Each row is where one point has got to under a steady rotation. How many ticks took it there?
The counts run from 0 to 904.
[  3  -4 -15   3   0   7  -1   1  14  -4  14  13  10  -5   5  -1 -18   4
  -7  18  15   4  32   3   3  -3  -1  22   0  -4   7 -12   4  -2   5 -11
 -24 -17 -22   0   8 -10  -5   4 -10  -4 -27  17] => 759
[ -1 -14  -4  10 -11   4 -16   7  10  -3   5  12   8 -11  14 -11 -12   3
   6   6  35 -15  20  10  -2  -1   9   6 -12  -5   8  -4  15  -4  26  -3
 -21 -10 -11   0   8  -8  -1   7 -18  -8 -18   1] => 698
[ 13  10 -18   3  -4   9 -14   1   7  -4  12  -5  13  -5   4  10 -28  15
  -4  18  24   1  22   1  13   6  10  18   5  -9   5  -2  -3  -1   0 -13
 -25 -11 -19  -6   6  -1  -2   7  -3   7 -17  12] => 682
[  3  11  -5  -1 -19  -7  -7   7  11   6  16   5   8  -4  -1  -5 -13  10
 -12  16  16 -10   6   6  16  -3  17  12 -16  -1  30  -1   3  -3  14 -14
 -17 -10  -1  -5  15   0  -9  23 -14   6 -16  16] => 734
[  7   3  -5   0 -25  -2 -15   8  10   3   7  -4   5  -9  -2   2 -18   8
 -14  20  28 -19   2  -1  18  -6  28   2 -16  -2  22  -2   5  -3   4 -11
 -23  -2 -10  -7   9   3  -2  11 -11   2 -13   8] => 654
[  7  -7   2  -3 -20   1 -14  14   6   8   7   9  -5 -17  -2  -4 -10   4
  -3  16  23 -11   9  10  12  -6  21  -2  -6  -9  18 -15  13  -1  22  -7
 -18   1   0 -10  11  -3   0  18 -22  -2 -14  19] => 578
[ 10 -12 -11  -4  -3  19  -5  10   7  -2   4   5   4 -16   7   0 -21  -3
   4  14  16   2  31   7  10  -3   2  14   1   0   3 -16   1  -9  10  -5
 -22 -10 -11 -10   6 -12  10   4 -15  -6 -31  15] => 552
[ -4   8  -8   3  -8  15 -24   3   5  -2   6   1   6 -15  12  -3 -17   9
  11   6  27  -5  20  16  -1   7   3   5 -26  -4  16  -1  11  -2  24 -15
 -15 -10  -6   2   1  -6   3  19 -14   2 -13  13] => 48
[  2  -6  -2  -1  -8  14 -14  10   8  13  -2  -2   3 -15   4  -3 -15   0
  12   7  12 -16  20  15  13  -1  11  13 -14  -2  16  -2   2  -8  30  -2
 -19  -9   2  -1   7 -15   8  17 -22   7 -25   4] => 340
[ -2   5   2   3 -18  -8  -8   4   5   3  13  11   3  -7   6  -4 -12   7
  -1  10  25   4   9  14   9   0  20  11 -16 -12  29  -5  10  -3  27 -16
 -11   2  -2  -8   3   1  -8  18 -18  -2 -14  21] => 371
[ 10   1  -6  -2  -6   3   4   4  11   4  11  13   6  -8  -2   1 -17  -5
   0  20   6  12  24  12  15   1   9  25   3 -15  10 -16  -6  -5  15 -10
 -17 -12  -1  -9   5 -11  -1  13 -12   5 -27  26] => 311
[  3  -8  -6   6 -16  -4   8   6  16  11   3  14   3  -7   1   1 -15 -18
  -4  23  11   0  18   2   5  -6  25  22 -15 -10  13 -16   3  -8   1 -10
 -16  -7 -19  -2   1  -5  -6  -3 -12   4 -23  18] => 512
[  7  12  -4   2 -16   0 -13  -3   4   3  10  -7   4  -4  -2  11 -24  15
  -4  18  28   0   9   7  20   4  28  13  -6 -17  19  -1   3  -1  11 -16
 -20   6 -12 -10  -3   5  -1  10  -8   4 -11  15] => 447
[  3 -10  -2   5 -20  -6  -3  13  15  14   6  12   5  -7  -2  -6 -11  -9
  -3  15  16 -20   8   4  10  -6  27  13 -16   0  27  -4   1  -6  16  -2
 -20  -7 -10  -5  16  -6  -8   5 -16   3 -21   4] => 219
[ 15 -10  -9   4  -5  10  -2  -3  14  -3   6   8   6 -12  -2   6 -20  -5
  -1  24  21   6  27   6  15  -3  13  18   9 -19  -5 -19  -1  -3   9  -4
 -24  -8  -9  -9  -1  -8   3   5  -8  -2 -26  19] => 391
[  5  13 -12   7 -16  -6  -9  11   0   3  14   6   5  -7  10   5 -24   6
   4  15  29   7  12   5  -1  11  21  13 -12 -10  18  -4   5  -2   5 -23
 -14   0 -20  -7   4   6 -12   7  -8  10  -5  23] => 81
[ -1   5 -16   3 -10  10 -22   3  13  -6   9   2   9 -12  10  -5 -15  10
  -5  12  27 -15  20   5   0  -2   1   2 -25   1  11  -3  13   0   9 -13
 -21 -18 -12   8   9  -5  -2  17 -10   1 -14  10] => 410
[  7  -3 -10   5  -4  16 -13   1   5  -3   0   0   4 -14  12   8 -25   0
   9  15  28   8  31   7   1   5   9  14  -5 -16  -9 -13   8  -5   7 -12
 -19  -4 -19  -4 -11  -5   8   2  -9   1 -20  18] => 477
[  8 -12  -7   9  -5   7 -13   1  11  -1  10   7   9  -9  -3  -1 -16  -6
  14  12  26 -10  17  15  15   4  16  17   5 -15  13  -3 -10  -1  28   4
 -24  -9  -3 -11  11 -12  -1   8 -10   0 -18   1] => 100
[ -4   9  -1   2 -19 -11  -2   0  13  13   7   4   4   0   4   2 -14  11
 -14  18  16  -5  12   4   6  -5  24  17 -18  -9  25  -5  16  -3  10 -18
 -16  -2 -19   4   0   0 -10   9 -14   6 -17  17] => 4
[  2   7 -17  -2   1   9  -3   0  12   2  11   2  13  -4   4   3 -22  12
  -8  15   8   1  31   5   8   0  -1  26  -4   1  13  -2   1  -2   6 -12
 -24 -17 -20   0   7 -10  -1   9 -10   3 -30  13] => 761
[ -5   5  -7   0  -9   1 -18  12   5  15   3  -3   4  -7  13   1 -18  20
  -1   7  20 -16  22   7  -2   4  10  14 -12   0  18   1  20  -2  16 -14
 -20  -6 -24   6   6  -6  -4  13 -19  10 -18   5] => 488
[  9  -6 -11  12  -7   3   4  -6  20  -2   5  12  15  -4   7   1 -18 -10
  -4  21  15   2  27   1   4  -4  13  26  -9 -14  -3 -12  -1  -9   3  -6
 -22 -18 -14   3  -4  -7  -4   1  -7   4 -28  12] => 30
[  6 -13  -9  11  -5   9  -9   1  15  -6  12  19   9 -13   1  -6 -14 -13
  15  13  25  -1  21  15   7   2  10  17  -4 -13   8 -11  -8  -3  26   1
 -19 -14  -1  -8   8 -13  -2   9 -12  -4 -20  10] => 102
[ 15 -14  -9   5 -13  13  -9   6  18   0  -3   3   9 -14   6  -2 -16  -8
  -4  19  20 -18  23  -1  10 -10  13   9 -10  -2  -8 -11   4 -10   6  -1
 -25 -17  -7   1   6  -9   7   7 -13   1 -29   6] => 626
[ -2   4  -1  -1 -15   6   1   3   7  16  -2  -1  -2 -10   8   8 -19  -3
  -1  17  10   8  20   8   6  -2  23  18 -22  -9  16 -11  11  -9   7 -19
 -12   3 -20  -3 -12  -2   4   3 -15   5 -23  25] => 720
[  8   4 -10  -4 -17   1  -5  14   8  11   1   3  -2 -15   6   8 -20   1
  -8  22  14   1  21  -1   0  -2  19   9 -12  -8   2 -18  15  -4  -6 -20
 -16  -2 -21   2   0   0  -1   8 -14  13 -15  30] => 357
[  8 -13  -4   5 -16  -1 -15  19   9  17  -3   2   2 -15   8  -1 -14  -2
   7  13  23 -27  16   4   1   1  22   5  -7  -4   5  -6  12  -4  17   0
 -22  -3 -14   3  11 -10  -3   7 -20  12 -17   1] => 783
[  7  -9  -6  10 -19   7 -21  12   9  -1   0   4   6 -18  15  -6 -15  -3
   6  11  37 -20  12   4  -2  -2  18  -2 -22  -3   4  -6  12  -8  12  -8
 -19  -6 -10   1   5  -2  -1   8 -14   0 -12   5] => 55
[ -1   1  -8  -1 -12   2 -21  16   4   7   8   4   2 -13  12  -5 -15  20
  -3   9  27 -16  20   6  -5   0   6   1  -9   0  13  -7  23   2  16 -15
 -19  -4 -18   2  10  -6  -5  15 -20   1 -13  14] => 490
[  3  -7 -11  -6 -10  11  -7  20   9  13   5  11  -6 -22  -4   1 -15 -14
   7  19   5  -6  21   7   4   0  12  10 -12  -1  16 -19   0  -3   7  -6
 -17 -10 -11  -3  15 -13   1  12 -18   8 -17  24] => 791
[  3   5   2   5 -20 -10  -8   8   3   5  13   5   9  -2   6  -4 -17   8
   4   8  28  -4   5  10  15   5  25  15  -8  -8  29   3   2  -7  26 -12
 -14   1  -2 -12   8   3  -9  13 -16   3 -14   9] => 373
[ -2 -10  -9   3  -7  15 -23   0  17   1   5   5   3 -17  -2  -3 -11   4
   2  13  23 -20  21  13   8  -5   6   3 -12  -8  10 -10  10   4  25   0
 -26 -12  -7   3  10 -14   4  17 -15  -4 -16   6] => 336
